In the data rows, the value 128 means zero.
Here are some numbered points:
[155 201 107  86 175 156 139 167 134 177 180 117  58  42 124  97 142  47
 143 148 213 252 114 134 184 105 123 148  91 123 164 131] 0
[197 106 142 141 123 118 158 115 133 110 202 128 112 156 115 110 192 109
 122 125 136 163 110 146 108 112 156 159 124  97 169 137] 1
[172 124 153  62  47 129 140 125 135 153 250 126 118 157 162 110 233  44
 182 132 140 180 121 144 102 109 178 161 104 145 212 176] 2
[199 131 172 186 212 114 154 152 138 151 152 124  97 160  96  67 166  37
 150 121 158 199  71  64 127 173 116 227 145  80 205 116] 3
[191 132 162 189 228 134 138 133 151 143 146 103 105 189  82  96 130  61
 163 117 138 206  87  52 104 192 144 222 174  81 200 127] 4
[131  95 127  92  98 120 148  47  97  36 132 140 122 165  71 186  98 250
  61  85  75  76 168 152 117 135 102  92  98 167  56  71] 5
[119 120 135 141  80 130 108  48 145  81 102 130 122 157 141 153  64 184
  91  96  94  92 154 134  99 177  99 131 116 124  35 116] 6
[ 94 136 182 126 143 141  82 150 167 118  97 141 159 131 189 105  66 127
 132 134 139 101 104 134 124 177 113 163 148  78  73 141] 7
[110  90 153 124 102 119 150 103 109  46 127 139 121 140 112 182  69 209
  68 101 113  74 175 135 155 166  83 104  89 144  44 113] 8
[190 123 152 163 179 132 137 114 151 145 165 118 124 182  90  88 150  57
 170 126 142 203  95  79  96 169 152 220 175  83 188 136] 9
[ 70 100 175 144  95  69  88 171 114 101  74 134 152 236 209 121  67 197
  85 119  63  91 201 120  83 155 127 103 181 159  59 124] 10
[ 50 144 190 105 157 157  61 210 145  93  95 151 163 106 231 152  44 166
  83 121 150  50 139 117 155 160  62 111  94  63  85 123] 11
[153 111 170 180 105  99 171  66 126  26 138 123  87 137 132 181 124 238
  67  71  99 160 181  96 123 212  75 124  81 168  63 108] 12
[175 128 174 168 192 116 155  72 136  51  97 106  81 134 101 189  70 230
  51  64  79 121 162  88 120 203  84 108  66 124  94 105] 13
[170 129 140  52  82 141 163  76 151 188 159 147 139 141  96  64 201   0
 198 138 139 138  97 161 107  82 189 205 136  99 188 137] 14
[145 105 134  91 110 116 157  64 114  74 143 128 122 156  86 158 140 198
  95 100 102 111 148 154 111 121 126 118 104 145 108  98] 15
[139 117 106 119  83 129 181 118 148 144 180 153 128 126 127  86 228  83
 196 129 167 168 118 155 128  94 132 170 152 155 191 145] 16
Which point above is nearest to each new point? Its number follows each.
[114 165  98 210 157 120 159 207 121 147 116  92  55  67  96 152 154 165
 203 123 170 123 118 133 162  74  82  75 200 156 255 122] 16
[ 86 141 111  92  58 110 150 119 146 123 130 141 171 126 165  87 145 152
 109 139 145  92 155 161 138 127 137  89 100 142  94 125] 15
[157 171 100  97 217 140 126 162 118 202 192 117  79  64 118 114 155  69
 175 152 222 255  91 159 126  92 126 179 145 119 136 162] 0
[ 81  89 137 166 117  82 110 128  99 100  34 118 155 225 137 126  38 153
  60 134 116  52 205 116 151 188 117  60 164 123  47 118] 10
[ 47 169 149 100 108 142  81 193 159 117  89 162 152 146 224 110  68 188
  55 144 122  71 140 142 139 207 105  61  63 125  40 135] 11
[149 131 148 103 135 117 183 123 141 164 171 121 115 148 147 119 211 100
 127 126 146 127 126 178 115 112 171 143  95 111 196 141] 1
[ 61 132 142 115 123 120 131 143 133  87  87 138 156 131 144 125  88 217
  63  95 112  59 158 133 167 189  88  86  86 139  51 101] 8
[173 106 135 134 184 149 162 114 164 153 191 151 148 171  70  61 191  55
 169 122 148 177 103 100 111 154 154 237 185  82 174 128] 9
[181 115 135 141 186 134 163  76 118  91  69 105  65 132  86 218  16 192
  36  81  75  72 152 126 155 147 129 104  96 105  74  97] 13
[135 139  93 178 163 134 154 158 131 170 119 109  84  98  94 119 158 102
 197 122 159 155 121 128 157  92 114 127 203 123 237 113] 16
[118 148 115  40 158 164 118 139 126 163 156 150 144  61 122 124 111  98
 146 131 163 180  93 195 125  91 131 138 150  93 109 155] 0
[133 110 114  69 118 136 147  71 101  78 150 145 125 130  73 168 112 201
  88  97 103 118 145 169 118 113 114 106 115 149  79  96] 15
[139 105 126 131 164 141  95  95 143 116  93 114 129 145 101 173  16 154
  67 106  67  69 142 125 113 126 131 105 167  69  55 125] 6
[127 146 145 158 209 158 132  94 136 103  95  85  61 121 152 204   2 137
  49  78 127  83 102  40 124 175  68 155 100  87  91 106] 13
